Named turns come first, each shown by rows before and after it. Which turns, in which order, take the first row of each pair that follows to the second? Write the first one first, as in the answered first pair.
Q_951:
[-0.62  0.55  1.38  1.63  0.36  0.52 -0.73 -0.13 -2.36  1.91  2.01 -0.81
  0.26  2.23 -0.40 -0.75 -0.08 -0.05 -2.07 -2.64  1.49] => [ 0.14  0.63  4.47 -1.82  0.85 -1.44 -0.60  2.12 -1.51  0.10 -0.41  0.39
 -0.91  1.10  0.24 -1.26  0.03  0.25  0.38 -0.73  1.46]
[ 1.43 -2.11 -0.08  2.23 -1.86  2.10  0.65 -0.09 -0.42  2.70  1.38 -1.32
 -3.51  2.64  0.57 -4.12  1.92 -1.46  2.85 -2.21  1.55] => [ 1.63 -1.52  1.48  1.39 -2.07  1.61  0.40  0.78 -0.77  2.20  0.86 -0.88
 -3.90  3.05  0.71 -4.47  1.42 -0.91  2.65 -1.71  2.07]
[-0.50  1.27 -0.32  0.02 -1.65 -0.30  1.78 -0.64 -1.52 -1.70  0.44  0.43
 -1.55 -1.70 -1.02  0.06  1.61  0.90  1.22  0.88  0.14] => [-0.67  1.42 -1.08  0.90 -1.84  0.12  1.57 -1.12 -1.78 -1.33  1.15  0.04
 -1.33 -1.48 -1.29  0.33  1.66  0.70  0.70  0.43  0.11]
Q_692:
[-0.91  2.05 -2.12  0.75 -2.86 -0.83 -2.24 -2.58  0.91 -2.79  0.19 -0.18
  0.82 -0.28  0.64  0.65  0.24  0.27 -1.48 -0.04  1.01] => [-1.38  0.99 -2.51  0.23 -2.75 -0.70 -1.31 -2.98  1.85 -1.63 -0.18  0.36
  0.01 -1.66  0.92  0.32  2.13 -0.67  1.26 -0.18  0.42]
[ 0.11  0.94 -0.35  1.33  0.03  0.49  0.62 -0.03  0.30 -0.81  0.57 -0.49
  1.51  0.47 -0.11  0.21 -0.42 -0.40 -1.18  0.21  0.30] => [-0.33  0.40 -1.04  1.19 -0.06  0.56  1.27 -0.30  1.15  0.19  0.23 -0.29
  0.97 -0.24  0.06  0.26  0.74 -1.35  0.51 -0.20 -0.44]
[ 1.67 -1.39  0.21 -1.53  0.18 -0.62 -0.36 -0.09  0.99 -0.26  0.03 -0.13
 -0.20 -0.61  0.71  0.36 -1.86  1.39  0.77  0.44  0.40] => [ 1.73 -1.52 -0.45 -1.20  0.08 -0.56 -0.61 -0.35  0.86 -0.36  0.37 -0.35
  0.43 -0.44  0.44  0.54 -2.27  1.43  0.12  0.37  0.34]
Q_61:
[ 1.46  0.08  4.14 -1.01  0.58 -1.03  0.14  1.06 -0.33  0.34  0.79  0.26
 -1.86  0.78  0.75 -0.53  1.65 -0.55  2.21  0.55  0.09] => [ 2.29  1.04 -1.19  0.07  1.25 -1.50 -1.12 -0.44  0.53 -2.34  1.66 -1.20
  1.10 -0.32 -0.46  2.35 -2.06  0.10 -0.44  1.38 -0.83]
[-0.61 -1.86  1.27  2.63 -3.21  0.37 -1.42 -0.73 -2.00  1.81  2.40  0.04
  0.59  1.60  1.03 -1.16  2.08 -2.45 -1.57 -3.40  1.45] => [ 1.10 -0.53  4.75 -1.73 -2.41 -2.80 -2.76  1.90 -1.11 -2.89 -0.43  0.77
  0.88  0.65  1.48 -1.08 -0.65 -0.41 -0.57 -0.01  1.54]
[ 1.77  1.04 -1.40 -3.14 -0.35 -2.32 -2.26  1.43  1.26 -3.65  0.14 -0.51
  2.12 -2.60 -0.17  0.10 -3.43  2.01 -0.48  3.72  0.26] => [-1.18 -1.44 -4.40  2.79 -1.74  2.30 -0.19 -1.86 -0.27  4.06  4.09 -1.09
  0.54 -0.48 -0.82 -0.88  2.05 -1.02 -0.90 -1.63  0.22]
[-0.95  0.52 -1.25 -0.96 -0.56 -0.01 -0.91 -0.68 -0.79 -0.55  0.26  1.11
 -0.04 -0.40  0.61  0.81  0.63  0.95 -1.66  0.67 -0.18] => [-1.29  0.23 -0.46 -0.62 -0.85  0.52 -0.39 -0.58 -1.04  0.78  0.15  1.21
 -0.78 -0.30  0.84  0.22  1.94  0.68 -1.13  0.12 -0.21]
Q_361:
[-0.08  1.42  0.06 -0.12 -0.63  0.01 -0.70 -1.82 -1.20  1.49 -1.52  1.39
  0.86  1.92  0.39 -0.83 -0.45  0.05 -1.73 -0.06 -1.18] => [-0.07  1.18  1.03 -0.79 -0.69 -0.13 -0.64 -1.40 -0.95  1.44 -1.81  1.67
  0.23  1.99  0.45 -1.01  0.02  0.05 -1.11  0.30 -1.32]
[-0.99 -0.97 -5.45  1.55  0.30  0.66  0.78 -2.15  2.48  0.93  0.52 -0.11
  3.16 -1.60  0.11  2.12  0.29 -0.64  2.17 -1.15 -2.67] => [ 1.10  1.48 -1.30 -0.88  0.64 -1.30 -1.45  0.31  0.97 -3.88 -0.67 -0.59
  4.22 -0.20  0.38  2.05 -4.02  2.28 -0.88  1.51 -1.58]
[ 0.53  0.86  1.99 -0.48 -0.24  1.14  1.11  0.21 -1.09 -1.33  0.31  0.39
 -0.23  0.43  0.74 -2.73 -0.80 -0.41 -1.31  1.39  0.19] => [-0.33 -0.40  0.73  0.16 -0.52  1.88  2.14 -0.42 -0.69  0.51  0.55  0.74
 -1.14 -0.01  1.00 -2.93  1.37 -1.55  0.01  0.46 -0.12]
Q_627:
[ 0.29 -0.33 -4.54 -2.34  1.23 -0.55 -0.02  0.32  2.52 -1.79 -2.30  1.71
  1.63 -1.58 -0.01  3.63 -0.85  0.90  1.94  2.85 -1.66] => [ 1.01  1.39 -0.08 -2.88  0.92 -0.89 -1.28  2.39  0.43 -3.49 -2.45  1.65
  1.76  0.69  0.30  2.58 -2.93  2.65 -0.83  3.54 -0.13]
[ 1.25 -0.38 -1.17  1.35  0.96 -0.86  0.06 -2.33  0.20 -0.16  0.70 -0.29
  0.15  2.10 -0.87 -1.08 -0.27  1.08 -3.00 -1.52 -0.58] => [ 0.82 -0.91  2.09 -0.78  0.86 -1.57  1.13 -0.75  0.22  0.36 -0.82  1.00
 -1.93  1.82  0.08 -2.82  1.49  0.69 -0.14 -1.13 -0.52]
[ 1.43 -0.87  0.36 -0.20 -2.36 -1.29 -0.83  0.69 -0.02 -1.34  1.03  0.28
 -0.70 -0.95  0.83  0.27 -2.14  1.31  1.90  0.91  0.69] => [ 1.49 -1.35 -1.11  0.07 -2.28 -1.17 -0.55 -0.02  0.43 -0.76  1.13  0.42
 -0.45 -1.54  0.84  0.59 -1.54  0.66  2.63  0.75  0.27]
Pairs:
(2 to 3 turns a pair)
[-1.23 -1.43  2.37 -0.54 -1.27  0.59  0.74  0.90  0.33  2.42 -1.53  1.23
 -1.59 -0.20  0.60 -1.03  3.39 -1.44  3.69 -0.20  0.33] => [-0.47  0.38  5.82 -0.59 -1.35  0.27 -0.64  2.30 -1.68  0.98 -0.97  0.74
 -1.00  2.01  0.63 -1.50  1.16  0.27  0.55  0.27  1.40] | Q_627, Q_627
[ 0.81  0.67  1.59 -1.41  0.78 -1.15 -1.37  1.58  0.39 -4.50 -1.49 -0.62
  2.22  1.28 -0.54  0.67 -2.91  2.52 -2.32  2.24  0.45] => [-2.00 -2.49 -0.21  3.03 -0.39  2.41  1.56 -0.88 -0.40  3.27  1.08 -0.24
 -0.44  2.28 -0.45 -0.93  3.74 -1.03 -0.06 -2.49  0.45] | Q_627, Q_627, Q_61
[-0.46  1.17 -0.16  1.98 -0.13  1.53  0.52 -0.26 -0.28  1.06  0.94 -0.05
 -0.38  3.39  1.97 -0.80  0.67 -0.26 -2.55 -2.59  0.46] => [-0.61 -0.19 -3.07  0.08  0.53  0.21  1.49 -0.81  2.47  0.72 -0.67  0.81
 -0.73 -0.20  2.02  0.35  1.97 -1.68  1.86 -1.57 -1.27] | Q_61, Q_627
[ 1.98 -1.63 -1.29 -1.02  1.02 -1.67  0.10  1.35  1.81 -3.32 -2.55 -1.04
 -0.17 -1.79 -0.20  1.03 -1.47 -0.35  2.49  0.85  1.51] => [ 1.78 -0.51  2.47  1.43  0.11 -0.03 -0.89  2.25 -1.69 -1.93 -0.63 -1.79
 -0.12  2.55 -0.04 -0.41 -2.37  0.99 -2.10 -1.04  3.31] | Q_61, Q_627
[-0.29 -1.05 -5.44 -0.15  0.99 -0.18  1.59 -1.42  3.60 -0.51 -1.29 -0.34
 -0.41 -2.28 -0.98  1.30 -0.11 -0.46  1.81  1.28 -0.73] => [-0.65  0.37 -1.82  3.79 -0.26  2.59  0.57 -0.99 -0.44  1.88  1.88 -1.38
 -0.62  2.74 -1.13 -0.51 -0.38  0.42 -4.01 -1.38  1.32] | Q_627, Q_61
[-1.82 -2.20 -3.32  3.21 -0.16  1.74  0.33 -0.10 -1.46  2.80  2.46 -1.00
 -1.21 -0.28  0.10  2.09  3.70 -0.83  0.53  0.13 -1.27] => [-0.62 -1.28 -5.62  1.69  0.82 -0.01 -0.93 -0.11  0.07 -0.87  1.75 -1.61
  0.78 -1.69 -0.16  3.98  0.18  0.23 -0.08  2.31 -2.04] | Q_61, Q_627
[ 0.93  1.73  5.33 -1.92  0.01 -1.65 -0.92  3.32 -0.69 -2.49 -1.71 -0.18
 -0.07  0.94  0.45 -1.68 -2.47  2.32 -1.64  1.24  0.94] => [-1.60 -1.87 -4.96  2.46 -0.27  1.20  1.73 -1.85  2.10  2.89  0.70 -0.85
  0.40 -2.00 -0.64  0.66  2.07 -1.72  1.43 -2.10 -1.21] | Q_61, Q_692
[ 1.02 -2.22 -5.74 -2.93  3.06 -2.21  0.76 -0.85  3.54 -4.86 -1.40 -0.43
  0.40 -4.33  0.80  2.27 -2.39  3.13  0.39  0.44  0.44] => [-1.12 -3.21 -6.79  3.57  1.37  2.26  1.80 -3.40  0.21  1.23  3.06 -1.73
 -0.17 -0.26  0.02  1.06  0.32  1.79 -3.51 -4.67  1.59] | Q_627, Q_61
[-1.22  3.01  4.18 -5.01  0.37  1.51  0.79  3.20  1.43 -0.13  0.07  2.60
 -4.03 -0.47  0.39 -1.01  0.81  0.04  7.70  1.27 -3.06] => [-0.98  5.01 -1.75  2.71 -0.26  5.07 -1.84 -0.06 -1.79  0.47  6.06 -1.20
  0.49  3.66 -1.57  1.38 -4.10  1.57 -2.73 -2.03 -2.12] | Q_692, Q_61
[ 0.20 -0.98 -3.47 -0.95  0.22 -0.26  0.92 -0.59  2.41  0.27 -0.96  0.52
  0.53 -2.65 -0.48  1.13  1.50 -0.91  2.75  0.03 -1.09] => [-0.12 -0.09  4.21 -1.37 -0.59  0.15  0.84  1.83 -0.59  1.34 -1.06  1.18
 -1.59  0.64  0.44 -2.11  2.47  0.05  1.47 -0.64  0.91] | Q_951, Q_61
[ 0.20 -2.77  2.32  0.74 -1.08 -1.55  0.51 -0.52 -2.61  0.53  1.14 -0.74
 -2.39 -0.79  0.61 -4.98  3.46  1.13  2.64 -0.23 -0.22] => [ 0.01 -2.71 -3.48  3.65 -0.92 -0.43 -0.02 -2.95 -2.19  0.75  3.27 -2.04
 -0.09 -1.02 -0.25 -2.54  2.09  0.85 -0.02 -1.29 -1.02] | Q_61, Q_61
[ 1.66  1.97  0.94 -0.84  1.87  0.75 -1.28 -1.16 -1.29 -1.25  1.11 -0.96
  1.61  0.54 -1.82  0.00 -2.59  1.01 -3.95  0.06  1.46] => [ 0.20 -0.92 -1.61 -1.89  1.93  0.66  1.36 -2.50  1.66  2.01 -0.34  0.52
 -0.64 -2.65 -1.57 -0.30  2.57 -2.22  2.55 -0.75 -0.10] | Q_61, Q_61, Q_627
[ 1.25 -0.35 -3.84 -0.24  1.48 -0.39 -0.69 -0.77  2.26 -0.76 -0.53 -0.96
  1.72 -1.98 -0.39  1.93 -1.73  0.04  0.06 -0.04 -1.53] => [ 0.06 -0.16  2.97  1.42  0.18  1.72 -0.01  0.54 -1.39  2.85  0.87 -0.33
 -0.94  2.27  0.46 -1.34  1.29  0.34 -1.55 -2.31  0.69] | Q_951, Q_61, Q_692
[ 1.21  1.09 -2.18 -2.78 -0.18 -1.81 -1.07 -0.46  3.01 -2.69 -1.22 -1.29
  0.61 -3.75  0.43  0.88 -2.13  0.30  2.24  3.25  0.77] => [-1.11 -0.64 -4.58  2.10 -1.59  1.68  0.33 -3.07  1.51  3.34  2.09 -1.83
 -0.36 -1.70 -0.05  0.18  1.57 -1.87  1.15 -1.18  0.70] | Q_692, Q_61
